The same things were measured in two ways. The second way is not exact.
Here are some of them measured both ways, the first way above the second, with a blank line after each pair.
array([  7.,  13.,   4.,   7.,  -2.,  14.,  27., -13.])
array([  8.,  -3.,   7., -18.,  -6., -18.,   7.,  -4.])

array([-71.,  -9., -11.,  11., -27.,  60.,  46., -32.])
array([ -3.,   5.,  30., -48.,  54., -53.,  15.,  30.])

array([ 47.,   4.,  37.,  -2.,  22., -25., -60.,  26.])
array([ 19.,  14., -28.,  81., -35.,  11., -21.,  -8.])

array([-41.,  68., -28.,  -3., -10.,  60.,  10., -40.])
array([ -3., -73.,  33., -80., -49., -88.,  32.,  -5.])

array([ 12.,   1.,  15., -20.,   5.,  11., -21.,  15.])
array([  7.,  -4.,   1.,  31., -21.,  -4.,   7.,   7.])

array([ 36.,   7.,  33., -29.,  31., -20., -41.,  21.])
array([  4.,  -6.,  -9.,  44., -53.,   9.,  -8.,  13.])

array([ 33.,   3.,  38., -16.,  21., -32., -44.,  25.])
array([ 12.,   2., -15.,  61., -34.,  11., -16.,   9.])

array([ -9., -49.,  16.,  16.,  -8.,  20.,  43.,   1.])
array([ 7., 63.,  1., 15., 66., 11., -9., 22.])

array([ 44., -62.,  73.,  -4.,  14., -39., -14.,  45.])
array([ 27.,  81., -24., 122.,  41.,  48., -33.,  30.])

array([-42.,  -9.,  11.,   9., -12.,   9.,  43.,  -3.])
array([  2.,  11.,  30., -18.,  45., -26.,  -9.,  33.])

array([ 54., -68.,  88.,  -2.,  18., -59., -15.,  37.])
array([ 31.,  87., -36., 127.,  41.,  60., -39.,  31.])

Here are 40 more, measured the second way only, each followed by its number:
array([ 11.,  15.,  -4.,  38.,  10.,  14., -16.,  10.]) 0
array([ -5., -18.,  44., -45.,  21., -40.,  17.,  35.]) 1
array([ -23.,  -73.,   30., -127.,   -9.,  -51.,   41.,  -24.]) 2
array([ 3., 15.,  7., 15.,  7.,  2., -9., 24.]) 3
array([ 18.,   2., -21.,  60., -38.,  11.,  -4., -12.]) 4
array([-12., -78.,  40., -89., -45., -78.,  34.,   4.]) 5
array([  0., -19.,  18., -22.,   1., -14.,   8.,   3.]) 6
array([ -5., -61.,  41., -70., -11., -95.,  14.,  11.]) 7
array([ -23.,  -84.,   48., -127.,  -13.,  -57.,   44.,  -37.]) 8
array([ 19.,   4., -44.,  86., -41.,  60., -16., -39.]) 9
array([ 25.,  52., -20.,  92.,  28.,  35., -25.,  12.]) 10
array([ -2.,  -9., -10.,  24., -20.,  23.,   2.,  -1.]) 11
array([ 33.,  30., -27., 111., -13.,  28., -27.,  -6.]) 12
array([ 5.,  5.,  2.,  8., -8.,  4., -3., -2.]) 13
array([-12.,  16., -33., -42.,  22.,   5.,  -7., -38.]) 14
array([ -21.,  -60.,   46., -107.,    2.,  -73.,   36.,   19.]) 15
array([-15.,  17., -13.,  19.,   4.,  51., -13., -10.]) 16
array([ -20.,  -26.,   -2., -115.,   19.,  -31.,   17.,  -50.]) 17
array([  4.,  -7.,  30., -20.,  17., -27.,   2.,  25.]) 18
array([-23.,  28.,  -7., -52.,  47.,  54.,  -3., -29.]) 19
array([ 23.,  54., -23.,  99.,  28.,  33., -22.,  27.]) 20
array([-22., -38.,  19., -54., -22., -17.,  18.,  16.]) 21
array([ -7.,  -4.,  15., -20.,  34., -10.,   3.,  19.]) 22
array([  1.,  19., -32.,  66., -26.,  46.,  -6.,  -4.]) 23
array([ -1., -22.,  20., -24., -18.,  -6.,   6.,  -5.]) 24
array([ -42.,  -40.,   45., -127.,   33.,   -4.,   27.,   -3.]) 25
array([  3.,   3.,  -9.,  32., -11.,  12.,  -6.,   6.]) 26
array([  6., -32.,  -7.,  15., -62.,  -3.,   7., -16.]) 27
array([  0.,  27., -21.,  54., -23.,  31., -19.,  10.]) 28
array([ -9.,  25.,  -5., -23.,  18.,  22.,   2.,   5.]) 29
array([ 12.,  -2.,   6.,  27., -27., -11.,   1.,   4.]) 30
array([ -1., -25.,  15., -34.,  -9., -22.,   9.,  -4.]) 31
array([  0., -21.,  -3.,  11., -48., -15.,  11.,   6.]) 32
array([-13.,  41., -55.,  39.,  25.,  82., -22., -51.]) 33
array([-11.,  40., -71.,  14.,   5.,  58., -13., -62.]) 34
array([  0., -54.,  17., -22., -68., -34.,   5.,  -8.]) 35
array([ -9., -28.,  27., -43.,   5., -40.,  11.,  26.]) 36
array([ 14.,  34., -39., 108., -35.,  42., -22.,   8.]) 37
array([  8.,  33.,  22.,  -8.,  77., -17.,   1.,  28.]) 38
array([-24.,  64., -39., -40.,  95.,  69.,  -8., -56.]) 39
Some of them follow, measured the first way. Which numbered row above is each one? Its number follows it:
array([-50.,  61., -34., -14., -10.,  51.,  17., -34.]) -> 5
array([-39.,  34., -76.,  54., -23.,  35.,  32., -63.]) -> 17
array([-49.,  13.,  -7., -11.,  -7.,  22.,  15., -18.]) -> 36
array([-79.,  57., -33.,  11., -20.,  58.,  -1., -29.]) -> 7
array([  7., -26.,  -3.,   0.,   5.,   2.,  31., -13.]) -> 29
array([ 14.,  15.,  12., -26.,  17.,  13., -31.,   2.]) -> 32
array([ 34., -37.,  53.,   2.,   5., -40., -11.,  33.]) -> 10
array([ 55.,  -9.,  52.,   2.,  11., -48., -46.,  43.]) -> 12
array([ 50., -20., -30.,  41.,  13., -21., -49., -19.]) -> 34
array([ 14.,  -6.,  17., -12.,   9., -17., -21.,  11.]) -> 26
array([-42., -10.,  -6.,  -2., -15.,   5.,  18.,  -7.]) -> 22
array([  2.,  18., -13.,  -8.,  -2.,   4.,  17.,   8.]) -> 24
array([-28.,  15., -17., -26.,   6.,  15.,   6., -16.]) -> 21
